500 stands for zero in the data rows.
Here are some rows, each followed by its group. Groups can overlap.
array([387, 666, 392, 599, 370, 421, 566, 547, 503, 611, 592, 536, 537,
       430, 518, 594, 385, 500, 465, 572, 460, 333, 432, 429, 508, 546,
       498, 372, 555, 393, 511, 462, 644, 638, 503, 549, 466, 539, 586,
       496, 428, 515, 490, 461, 391, 478, 500, 489]) 1
array([306, 446, 562, 563, 551, 417, 683, 531, 295, 479, 513, 423, 443,
       667, 575, 455, 538, 405, 457, 490, 443, 523, 416, 601, 607, 467,
       485, 571, 532, 350, 298, 536, 557, 650, 499, 616, 427, 478, 417,
       573, 440, 697, 325, 571, 484, 632, 357, 383]) 2
array([472, 458, 562, 495, 489, 420, 530, 446, 491, 527, 421, 429, 446,
       504, 464, 483, 508, 409, 576, 512, 431, 582, 498, 571, 508, 552,
       483, 432, 487, 486, 445, 480, 532, 554, 586, 496, 514, 455, 447,
       604, 471, 509, 467, 504, 473, 578, 510, 434]) 3
array([523, 611, 587, 238, 751, 676, 612, 181, 708, 257, 794, 502, 177,
       475, 459, 470, 682, 497, 183, 554, 301, 483, 738, 610, 811, 754,
       633, 488, 709, 508, 466, 258, 577, 306, 431, 758, 717, 669, 343,
       281, 534, 579, 687, 804, 579, 582, 629, 659]) 4
array([541, 475, 444, 585, 453, 470, 434, 608, 503, 539, 393, 497, 586,
       383, 488, 597, 167, 461, 659, 424, 376, 340, 560, 290, 537, 466,
       390, 473, 459, 353, 410, 527, 476, 368, 447, 474, 431, 357, 499,
       485, 591, 526, 481, 421, 576, 500, 343, 586]) 4
array([440, 517, 385, 613, 570, 324, 357, 524, 556, 470, 557, 475, 601,
       496, 482, 621, 480, 460, 522, 486, 505, 567, 471, 574, 414, 430,
       600, 657, 468, 551, 623, 548, 658, 601, 405, 272, 589, 580, 537,
       412, 341, 622, 444, 600, 545, 495, 553, 607]) 5
array([893, 479, 237, 524, 635, 520, 546, 396, 427, 208, 476, 326, 695,
       410, 594, 305, 666, 435, 520, 487, 328, 333, 402, 632, 531, 527,
       527, 700, 665, 491, 498, 774, 557, 379, 482, 579, 419, 666, 288,
       686, 458, 784, 443, 510, 494, 662, 279, 501]) 6
array([469, 371, 399, 590, 577, 380, 469, 628, 681, 494, 614, 424, 694,
       463, 650, 681, 346, 481, 678, 570, 446, 518, 361, 491, 473, 429,
       326, 438, 469, 564, 563, 466, 586, 576, 426, 471, 464, 529, 457,
       639, 512, 500, 573, 558, 532, 514, 424, 543]) 7
array([588, 373, 480, 402, 349, 592, 557, 561, 445, 512, 496, 479, 485,
       495, 476, 392, 362, 651, 399, 497, 575, 460, 393, 509, 537, 468,
       667, 408, 317, 523, 563, 526, 493, 534, 436, 445, 419, 608, 619,
       568, 434, 409, 423, 363, 420, 608, 440, 493]) 8
array([348, 587, 578, 411, 534, 409, 655, 557, 362, 488, 458, 491, 448,
       621, 624, 329, 575, 442, 522, 521, 610, 504, 430, 544, 367, 411,
       443, 480, 604, 485, 429, 536, 540, 490, 478, 502, 352, 559, 421,
       525, 477, 524, 428, 584, 575, 586, 502, 458]) 2
array([577, 763, 329, 604, 411, 437, 497, 448, 438, 482, 540, 494, 650,
       335, 575, 513, 386, 403, 509, 624, 332, 205, 485, 441, 455, 559,
       562, 547, 606, 358, 419, 517, 689, 539, 569, 420, 444, 603, 461,
       458, 428, 706, 434, 473, 363, 540, 411, 518]) 6
array([518, 478, 447, 578, 453, 442, 424, 576, 442, 617, 372, 641, 535,
       438, 533, 562, 493, 615, 542, 433, 460, 451, 593, 291, 584, 432,
       459, 553, 436, 372, 429, 525, 316, 473, 486, 553, 439, 370, 531,
       403, 667, 413, 579, 416, 533, 304, 544, 384]) 9
array([717, 282, 487, 428, 174, 822, 574, 577, 318, 594, 595, 286, 315,
       523, 445, 213, 236, 891, 364, 591, 730, 384, 203, 469, 643, 446,
       944, 332,  91, 541, 613, 466, 357, 543, 318, 473, 356, 733, 734,
       554, 354, 243, 267, 344, 343, 759, 409, 698]) 8
array([493, 673, 632, 209, 607, 458, 543, 493, 442, 447, 496, 473, 425,
       537, 656, 342, 620, 522, 471, 503, 686, 412, 545, 641, 389, 439,
       440, 403, 735, 571, 629, 425, 621, 349, 423, 463, 317, 633, 423,
       359, 578, 374, 551, 629, 610, 561, 605, 540]) 2
array([543, 433, 474, 493, 540, 544, 532, 586, 707, 367, 442, 677, 594,
       365, 416, 623, 374, 484, 584, 333, 561, 419, 568, 496, 453, 519,
       395, 454, 475, 402, 606, 516, 491, 469, 484, 506, 573, 523, 537,
       567, 476, 561, 531, 427, 406, 552, 428, 505]) 7
array([447, 410, 428, 582, 553, 372, 455, 565, 578, 578, 590, 423, 697,
       431, 685, 676, 464, 398, 579, 559, 469, 632, 326, 593, 423, 399,
       426, 469, 481, 636, 531, 448, 690, 658, 454, 280, 517, 531, 454,
       499, 507, 625, 481, 573, 473, 425, 466, 492]) 7
array([549, 512, 417, 493, 347, 550, 433, 582, 490, 525, 547, 392, 408,
       510, 377, 457, 375, 513, 455, 486, 484, 410, 367, 568, 502, 547,
       741, 461, 420, 532, 493, 499, 380, 597, 363, 511, 581, 497, 528,
       516, 557, 446, 376, 612, 409, 443, 492, 662]) 8
array([488, 478, 450, 520, 513, 485, 497, 550, 550, 450, 477, 523, 554,
       435, 448, 564, 352, 434, 605, 527, 476, 556, 495, 445, 491, 534,
       403, 508, 485, 490, 530, 550, 485, 460, 457, 499, 463, 490, 487,
       557, 501, 498, 518, 457, 530, 512, 452, 493]) 4
array([539, 387, 485, 434, 504, 753, 351, 420, 494, 465, 594, 546, 560,
       474, 470, 561, 539, 399, 332, 465, 514, 669, 584, 581, 480, 434,
       369, 592, 586, 724, 379, 664, 449, 405, 552, 471, 516, 529, 445,
       559, 523, 600, 542, 538, 356, 425, 529, 436]) 9
array([421, 435, 415, 504, 501, 552, 437, 524, 466, 461, 405, 581, 559,
       378, 386, 616, 405, 515, 559, 535, 546, 580, 582, 392, 574, 536,
       325, 592, 490, 412, 509, 577, 417, 462, 345, 559, 383, 546, 550,
       451, 570, 451, 523, 388, 431, 471, 495, 388]) 5
array([220, 499, 535, 582, 519, 422, 749, 551, 351, 483, 495, 485, 383,
       670, 544, 347, 580, 396, 462, 545, 440, 568, 398, 500, 456, 441,
       506, 568, 509, 382, 221, 569, 469, 580, 497, 618, 454, 532, 398,
       635, 386, 710, 339, 595, 533, 629, 406, 423]) 2
array([464, 597, 530, 598, 589, 632, 497, 589, 346, 627, 634, 389, 619,
       525, 515, 481, 455, 290, 335, 450, 420, 513, 318, 636, 634, 647,
       362, 564, 571, 564, 596, 620, 507, 441, 432, 342, 538, 381, 383,
       339, 461, 434, 422, 542, 585, 489, 236, 433]) 1
array([444, 471, 499, 526, 473, 427, 568, 535, 485, 509, 501, 499, 508,
       523, 535, 520, 498, 429, 517, 511, 458, 571, 435, 530, 498, 487,
       494, 485, 502, 495, 435, 530, 527, 593, 510, 497, 486, 494, 463,
       578, 490, 588, 468, 508, 489, 488, 476, 422]) 3
array([536, 476, 520, 419, 365, 478, 575, 562, 520, 530, 503, 477, 559,
       442, 541, 467, 443, 495, 509, 490, 455, 590, 399, 541, 521, 464,
       526, 419, 531, 596, 497, 511, 596, 480, 516, 450, 562, 542, 535,
       506, 571, 531, 522, 510, 497, 442, 590, 621]) 3
array([408, 503, 436, 410, 466, 371, 582, 646, 566, 546, 527, 563, 495,
       579, 592, 518, 535, 666, 504, 415, 636, 437, 444, 542, 484, 488,
       405, 297, 567, 511, 706, 495, 538, 594, 421, 597, 393, 602, 592,
       569, 488, 307, 615, 487, 465, 502, 617, 465]) 7
array([500, 450, 445, 487, 442, 542, 490, 530, 454, 545, 454, 535, 518,
       457, 492, 542, 436, 437, 466, 455, 479, 591, 508, 470, 503, 500,
       443, 482, 513, 551, 482, 590, 466, 480, 477, 464, 495, 466, 489,
       527, 535, 555, 488, 443, 464, 439, 487, 441]) 9
array([598, 234, 389, 651, 312, 473, 417, 687, 227, 930, 292, 419, 560,
       349, 844, 635, 336, 668, 572, 288, 383, 441, 466, 232, 671, 274,
       348, 346, 333, 405, 378, 490, 446, 487, 391, 300, 387, 298, 547,
       294, 742, 570, 404, 299, 472, 339, 371, 459]) 4
array([454, 526, 452, 565, 495, 417, 438, 532, 523, 454, 513, 519, 489,
       476, 394, 578, 484, 491, 476, 445, 538, 558, 494, 531, 444, 503,
       579, 580, 478, 531, 590, 585, 571, 565, 444, 408, 565, 523, 545,
       485, 371, 582, 423, 537, 526, 496, 526, 553]) 5
array([490, 600, 470, 572, 471, 428, 484, 513, 525, 553, 509, 622, 587,
       437, 507, 547, 506, 527, 529, 582, 492, 435, 500, 392, 480, 456,
       529, 539, 481, 418, 463, 475, 434, 532, 552, 527, 468, 474, 508,
       463, 543, 456, 572, 498, 483, 354, 561, 410]) 2
array([687, 245, 529, 403, 333, 742, 713, 544, 446, 556, 492, 590, 468,
       468, 538, 341, 335, 842, 443, 519, 775, 506, 343, 394, 585, 395,
       642, 303, 152, 469, 731, 451, 441, 465, 488, 413, 372, 735, 735,
       533, 294, 327, 469, 159, 341, 731, 456, 476]) 8
array([239, 812, 729, 371, 623, 478, 707, 684, 310, 581, 484, 472, 507,
       629, 767, 129, 691, 333, 467, 621, 798, 403, 338, 503,   8, 393,
       277, 516, 759, 606, 490, 584, 471, 113, 418, 222, 303, 598, 270,
       315, 467, 346, 528, 659, 784, 484, 439, 523]) 2
array([252, 667, 472, 519, 561, 533, 677, 597, 417, 537, 485, 614, 473,
       523, 512, 302, 550, 401, 521, 596, 610, 604, 419, 341, 294, 469,
       301, 536, 573, 517, 472, 623, 330, 335, 396, 480, 394, 592, 439,
       470, 415, 463, 470, 544, 654, 543, 513, 475]) 2
array([507, 579, 615, 665, 493, 616, 495, 487, 444, 459, 515, 431, 384,
       310, 403, 521, 587, 538, 466, 398, 533, 468, 473, 561, 600, 686,
       425, 422, 482, 487, 537, 539, 453, 534, 541, 644, 465, 422, 432,
       585, 369, 513, 359, 539, 409, 663, 385, 438]) 1
array([532, 521, 698, 307, 701, 715, 476, 311, 635, 313, 740, 410, 340,
       461, 522, 558, 670, 380, 153, 534, 361, 450, 679, 686, 681, 726,
       530, 598, 725, 558, 371, 368, 592, 201, 459, 540, 717, 572, 247,
       252, 587, 597, 732, 734, 508, 399, 448, 568]) 9
array([710, 448, 362, 480, 591, 504, 578, 438, 461, 348, 481, 382, 627,
       446, 524, 378, 567, 378, 500, 484, 407, 483, 371, 613, 483, 488,
       494, 573, 600, 529, 501, 677, 567, 410, 483, 528, 468, 559, 364,
       625, 499, 673, 459, 484, 513, 548, 334, 475]) 6
array([525, 547, 614, 578, 475, 524, 519, 452, 537, 438, 467, 448, 354,
       358, 403, 516, 559, 522, 542, 451, 519, 544, 533, 538, 506, 656,
       491, 389, 486, 526, 499, 478, 482, 508, 610, 585, 445, 463, 421,
       650, 367, 550, 482, 455, 403, 620, 438, 467]) 1
array([447, 461, 689, 391, 596, 537, 466, 317, 457, 318, 546, 355, 298,
       686, 556, 488, 710, 414, 423, 630, 315, 431, 700, 592, 611, 667,
       624, 602, 537, 454, 330, 285, 572, 591, 501, 677, 740, 421, 518,
       460, 609, 565, 433, 719, 660, 598, 585, 475]) 3
array([407, 446, 375, 538, 418, 430, 580, 631, 620, 564, 570, 559, 461,
       535, 483, 579, 487, 597, 488, 438, 531, 535, 412, 502, 548, 553,
       459, 335, 488, 495, 641, 521, 475, 656, 424, 623, 526, 561, 584,
       612, 438, 403, 573, 489, 432, 473, 589, 494]) 8
array([456, 370, 426, 501, 530, 709, 343, 478, 457, 475, 493, 576, 638,
       378, 460, 658, 457, 469, 465, 514, 573, 672, 594, 475, 512, 429,
       242, 636, 539, 578, 421, 648, 410, 426, 436, 507, 404, 561, 506,
       497, 571, 532, 557, 437, 336, 437, 513, 382]) 5
array([474, 684, 396, 612, 579, 709, 515, 576, 365, 554, 720, 516, 538,
       568, 457, 454, 415, 408, 303, 420, 447, 574, 335, 555, 696, 678,
       422, 534, 558, 663, 684, 658, 458, 554, 434, 490, 465, 432, 481,
       433, 414, 504, 364, 507, 608, 605, 276, 474]) 1
array([512, 429, 679, 471, 459, 437, 435, 388, 477, 507, 376, 326, 453,
       554, 482, 463, 585, 386, 659, 591, 380, 537, 570, 575, 480, 602,
       509, 456, 432, 493, 418, 369, 517, 589, 634, 496, 632, 358, 524,
       596, 522, 408, 436, 533, 555, 587, 577, 449]) 3
array([505, 360, 746, 470, 347, 513, 330, 470, 359, 452, 363, 271, 529,
       723, 653, 483, 661, 408, 645, 702, 358, 482, 588, 502, 408, 577,
       607, 600, 402, 591, 357, 328, 549, 700, 583, 463, 826, 255, 725,
       531, 698, 435, 330, 560, 759, 488, 679, 484]) 3
array([828, 507, 328, 545, 598, 479, 490, 496, 423, 276, 502, 304, 725,
       432, 683, 372, 652, 377, 498, 529, 306, 310, 399, 643, 490, 614,
       523, 756, 651, 502, 475, 746, 561, 317, 494, 388, 456, 608, 240,
       585, 463, 728, 537, 496, 521, 558, 240, 469]) 6
array([478, 458, 673, 467, 432, 513, 257, 414, 402, 389, 405, 317, 446,
       917, 589, 493, 608, 357, 621, 769, 343, 540, 663, 446, 345, 728,
       677, 659, 374, 654, 398, 299, 478, 753, 630, 427, 753, 190, 709,
       619, 639, 463, 353, 438, 835, 557, 551, 387]) 3
array([634, 473, 305, 490, 593, 508, 698, 360, 475, 404, 515, 379, 616,
       425, 448, 391, 502, 415, 484, 510, 458, 364, 329, 570, 490, 408,
       507, 449, 623, 423, 482, 599, 704, 496, 481, 700, 417, 558, 452,
       613, 498, 629, 418, 461, 453, 556, 318, 504]) 6
array([428, 418, 450, 549, 497, 567, 497, 517, 450, 507, 430, 571, 509,
       396, 398, 569, 385, 596, 586, 570, 644, 634, 522, 337, 589, 496,
       365, 576, 393, 403, 601, 549, 429, 474, 354, 527, 371, 587, 608,
       423, 466, 417, 504, 316, 483, 545, 520, 429]) 5
array([533, 372, 462, 439, 451, 732, 350, 467, 467, 472, 541, 552, 605,
       460, 440, 543, 467, 446, 335, 444, 538, 634, 546, 574, 463, 407,
       387, 588, 549, 696, 392, 682, 450, 424, 516, 452, 472, 542, 476,
       582, 534, 566, 523, 489, 329, 435, 505, 430]) 9
array([564, 449, 377, 411, 285, 590, 380, 620, 480, 491, 536, 311, 399,
       511, 305, 412, 263, 549, 395, 434, 452, 309, 356, 647, 511, 542,
       835, 447, 368, 528, 464, 511, 412, 618, 269, 502, 550, 521, 558,
       531, 579, 425, 284, 636, 359, 527, 413, 749]) 8
array([494, 713, 356, 489, 571, 594, 526, 530, 502, 549, 715, 561, 515,
       710, 438, 445, 338, 387, 369, 512, 422, 745, 371, 506, 613, 685,
       500, 493, 565, 765, 690, 578, 492, 514, 554, 392, 419, 455, 455,
       517, 412, 546, 523, 361, 655, 581, 312, 547]) 1
array([502, 591, 410, 555, 531, 578, 507, 552, 400, 571, 611, 481, 568,
       512, 486, 465, 454, 388, 417, 453, 409, 555, 387, 566, 630, 594,
       418, 520, 550, 576, 619, 616, 487, 535, 447, 452, 502, 468, 460,
       457, 438, 491, 400, 539, 551, 558, 395, 455]) 1
array([286, 472, 505, 607, 595, 306, 440, 464, 492, 472, 496, 499, 428,
       612, 262, 579, 469, 503, 472, 418, 651, 622, 506, 576, 427, 339,
       720, 695, 396, 431, 598, 535, 693, 633, 380, 351, 596, 529, 643,
       364, 240, 588, 329, 603, 602, 539, 589, 671]) 8
array([371, 489, 354, 633, 406, 431, 532, 628, 587, 603, 662, 450, 357,
       572, 436, 586, 467, 607, 512, 465, 556, 554, 325, 486, 558, 563,
       554, 344, 462, 515, 670, 527, 438, 692, 348, 621, 579, 565, 589,
       577, 391, 392, 511, 579, 458, 470, 612, 628]) 8
array([403, 612, 422, 521, 464, 494, 630, 535, 557, 536, 507, 642, 546,
       443, 465, 497, 441, 371, 482, 500, 483, 488, 454, 454, 381, 515,
       457, 447, 526, 450, 488, 529, 526, 495, 526, 435, 544, 525, 516,
       498, 417, 593, 477, 466, 443, 491, 477, 477]) 2
array([499, 501, 433, 538, 406, 512, 518, 545, 484, 589, 492, 478, 431,
       464, 462, 517, 431, 420, 520, 455, 459, 576, 417, 471, 507, 550,
       520, 431, 489, 524, 510, 549, 441, 526, 446, 461, 550, 457, 486,
       510, 518, 543, 432, 502, 487, 449, 494, 545]) 4
array([520, 458, 421, 439, 353, 529, 484, 568, 470, 515, 518, 431, 462,
       492, 413, 443, 376, 504, 433, 472, 486, 478, 397, 573, 498, 534,
       668, 437, 434, 548, 505, 533, 474, 575, 392, 469, 515, 526, 537,
       548, 511, 476, 396, 523, 429, 509, 452, 572]) 8
array([585, 490, 453, 525, 401, 537, 564, 547, 453, 516, 542, 500, 503,
       478, 576, 452, 468, 537, 502, 563, 515, 570, 413, 449, 530, 530,
       533, 464, 435, 561, 580, 572, 472, 491, 516, 419, 453, 602, 506,
       578, 374, 519, 488, 397, 497, 572, 499, 456]) 5
array([568, 381, 476, 444, 364, 581, 574, 552, 433, 537, 529, 460, 494,
       487, 525, 411, 382, 619, 441, 556, 576, 542, 355, 479, 528, 465,
       608, 403, 331, 564, 564, 517, 503, 522, 462, 429, 414, 593, 582,
       565, 420, 445, 437, 365, 458, 592, 451, 485]) 5
array([426, 464, 438, 514, 468, 546, 445, 553, 453, 441, 407, 564, 521,
       363, 397, 596, 411, 541, 534, 522, 557, 537, 563, 411, 561, 557,
       373, 564, 473, 412, 524, 571, 433, 500, 341, 585, 392, 527, 559,
       458, 557, 463, 497, 404, 441, 494, 487, 394]) 5
array([417, 504, 484, 429, 584, 418, 602, 404, 714, 478, 699, 450, 258,
       556, 478, 539, 634, 680, 394, 496, 399, 466, 577, 589, 781, 677,
       504, 277, 581, 456, 581, 330, 527, 555, 463, 847, 547, 630, 483,
       558, 434, 322, 732, 651, 449, 591, 664, 561]) 7
array([560, 698, 283, 592, 513, 460, 704, 316, 432, 490, 542, 410, 671,
       320, 473, 451, 400, 417, 480, 615, 414,  74, 353, 477, 463, 402,
       540, 410, 676, 245, 385, 469, 864, 563, 528, 692, 376, 588, 521,
       478, 466, 681, 368, 439, 329, 551, 301, 555]) 6
array([303, 707, 696, 279, 611, 348, 691, 590, 230, 492, 395, 447, 428,
       699, 780, 183, 675, 508, 562, 537, 805, 374, 452, 614, 224, 280,
       359, 457, 749, 468, 475, 492, 592, 406, 444, 486, 147, 651, 386,
       435, 537, 417, 401, 655, 638, 677, 547, 484]) 2
array([473, 519, 453, 576, 441, 516, 542, 544, 496, 551, 554, 450, 406,
       504, 455, 513, 460, 392, 546, 511, 497, 596, 370, 527, 493, 555,
       546, 452, 494, 516, 500, 528, 434, 583, 450, 495, 573, 497, 463,
       554, 474, 569, 421, 566, 473, 462, 529, 567]) 4
array([548, 471, 419, 424, 347, 522, 431, 591, 483, 498, 510, 426, 477,
       509, 396, 437, 377, 547, 391, 462, 456, 371, 421, 596, 494, 502,
       759, 476, 411, 527, 472, 515, 452, 591, 374, 490, 524, 504, 556,
       536, 574, 443, 399, 569, 406, 484, 452, 587]) 8
array([674, 520, 329, 371, 641, 531, 659, 357, 569, 354, 562, 463, 544,
       638, 407, 337, 446, 380, 493, 528, 447, 715, 370, 549, 463, 529,
       573, 488, 603, 714, 562, 603, 585, 416, 597, 518, 394, 535, 370,
       705, 483, 683, 546, 314, 596, 568, 275, 562]) 6
array([540, 453, 650, 499, 406, 460, 414, 504, 470, 510, 447, 433, 554,
       603, 619, 491, 628, 483, 585, 623, 417, 498, 527, 480, 444, 491,
       596, 570, 440, 550, 421, 403, 478, 599, 594, 494, 688, 349, 618,
       515, 645, 434, 478, 549, 658, 394, 664, 473]) 3
array([660, 814, 880,  72, 629, 327, 464, 592, 241, 584, 362, 538, 567,
       661, 999, 101, 821, 936, 667, 591, 999, 103, 528, 559, 144,  40,
       428, 396, 728, 538, 815, 279, 526, 270, 534, 368,   0, 693, 492,
       193, 750,   0, 679, 595, 725, 490, 814, 458]) 5
array([512, 483, 660, 510, 553, 441, 532, 414, 519, 596, 438, 337, 477,
       433, 419, 465, 519, 352, 577, 496, 427, 549, 477, 641, 542, 622,
       412, 398, 500, 471, 476, 453, 526, 412, 630, 411, 521, 419, 322,
       528, 420, 409, 531, 502, 442, 576, 393, 448]) 1
array([516, 654, 632, 530, 505, 343, 550, 259, 571, 624, 403, 365, 434,
       350, 351, 470, 434, 388, 687, 580, 368, 443, 577, 567, 518, 612,
       473, 286, 505, 351, 398, 296, 645, 480, 774, 486, 441, 465, 367,
       547, 362, 452, 527, 460, 311, 687, 490, 528]) 1
array([445, 450, 440, 522, 524, 427, 300, 439, 385, 665, 341, 538, 216,
       472, 335, 627, 430, 648, 311, 105, 371, 359, 860, 362, 773, 405,
       695, 594, 478, 254, 438, 458, 528, 358, 271, 477, 671, 334, 625,
         3, 615, 552, 414, 591, 658, 379, 569, 774]) 9
array([789, 341, 446, 464, 699, 565, 644, 401, 413, 298, 458, 228, 722,
       429, 532, 342, 634, 249, 451, 496, 440, 410, 290, 707, 416, 480,
       465, 655, 667, 507, 431, 720, 647, 257, 470, 460, 480, 495, 224,
       558, 562, 706, 467, 480, 542, 474, 115, 463]) 6
Which 5 groups are nearest to each row below, nearest first, going by the average distance to the group's rows?
array([531, 465, 509, 517, 435, 527, 584, 529, 492, 525, 537, 541, 504,
       475, 528, 474, 484, 529, 508, 547, 536, 605, 409, 449, 494, 498,
       532, 450, 427, 550, 547, 536, 456, 516, 535, 459, 468, 532, 510,
       560, 440, 478, 511, 430, 499, 493, 510, 434]) -> 5 1 7 3 8
array([415, 492, 315, 667, 359, 519, 574, 660, 652, 644, 676, 459, 296,
       558, 419, 587, 443, 586, 566, 440, 584, 522, 262, 493, 570, 609,
       531, 272, 462, 475, 697, 479, 326, 713, 308, 691, 654, 595, 598,
       596, 414, 382, 483, 613, 358, 448, 635, 719]) -> 8 7 1 4 5
array([424, 461, 280, 665, 358, 525, 582, 662, 708, 653, 671, 509, 292,
       557, 388, 631, 444, 626, 583, 392, 623, 481, 270, 501, 592, 614,
       518, 242, 446, 439, 744, 436, 307, 738, 285, 704, 700, 617, 617,
       593, 421, 363, 510, 610, 294, 453, 662, 754]) -> 8 7 1 4 5
array([507, 348, 461, 473, 466, 778, 337, 491, 502, 512, 619, 542, 609,
       486, 494, 597, 534, 460, 291, 449, 567, 676, 543, 586, 455, 401,
       298, 588, 591, 744, 389, 715, 427, 413, 541, 470, 466, 553, 452,
       612, 514, 542, 604, 505, 286, 377, 511, 412]) -> 9 5 1 7 4
array([482, 461, 451, 488, 528, 506, 510, 555, 693, 391, 397, 767, 539,
       378, 323, 679, 469, 534, 471, 240, 669, 453, 595, 566, 406, 475,
       493, 483, 448, 372, 684, 500, 561, 552, 458, 435, 653, 544, 644,
       428, 401, 598, 477, 445, 336, 490, 522, 517]) -> 7 5 8 1 9
array([588, 538, 519, 262, 740, 380, 535, 396, 387, 368, 380, 377, 583,
       556, 482, 284, 613, 482, 546, 404, 812, 400, 442, 734, 264, 219,
       510, 555, 706, 540, 713, 573, 772, 364, 363, 438, 293, 623, 484,
       371, 521, 431, 370, 607, 659, 602, 506, 634]) -> 2 6 5 7 1
Which 4 groups are nearest to each row below, nearest first, going by the distance to the group's nearest row?
array([512, 480, 486, 597, 507, 500, 470, 524, 504, 526, 466, 648, 566,
       445, 501, 537, 532, 659, 578, 606, 598, 532, 535, 302, 576, 438,
       450, 603, 386, 395, 526, 497, 300, 494, 492, 591, 403, 497, 561,
       449, 567, 341, 636, 398, 506, 374, 593, 352]) -> 9 2 5 4
array([531, 402, 464, 461, 470, 697, 383, 484, 490, 495, 567, 544, 590,
       470, 474, 555, 495, 407, 366, 464, 521, 666, 533, 561, 453, 437,
       377, 564, 568, 703, 409, 677, 464, 432, 540, 432, 488, 527, 450,
       584, 513, 588, 530, 505, 363, 423, 505, 423]) -> 9 5 3 4
array([421, 682, 497, 576, 415, 376, 562, 399, 521, 630, 505, 459, 490,
       356, 446, 554, 391, 453, 569, 588, 409, 326, 502, 479, 502, 563,
       493, 323, 535, 343, 440, 365, 668, 572, 628, 534, 436, 508, 499,
       501, 393, 482, 496, 473, 331, 565, 493, 511]) -> 1 2 3 6
array([472, 660, 693, 170, 658, 434, 580, 440, 395, 372, 514, 430, 353,
       593, 692, 344, 665, 551, 447, 500, 664, 358, 612, 696, 479, 432,
       475, 438, 777, 487, 547, 343, 675, 391, 424, 568, 312, 657, 394,
       336, 618, 422, 535, 704, 592, 632, 608, 555]) -> 2 7 3 1
array([447, 597, 478, 717, 483, 449, 336, 553, 513, 341, 528, 529, 435,
       375, 371, 629, 565, 612, 436, 383, 614, 435, 553, 509, 448, 555,
       664, 679, 462, 489, 619, 622, 554, 590, 390, 455, 560, 553, 579,
       466, 268, 659, 349, 590, 503, 555, 517, 586]) -> 5 8 4 1
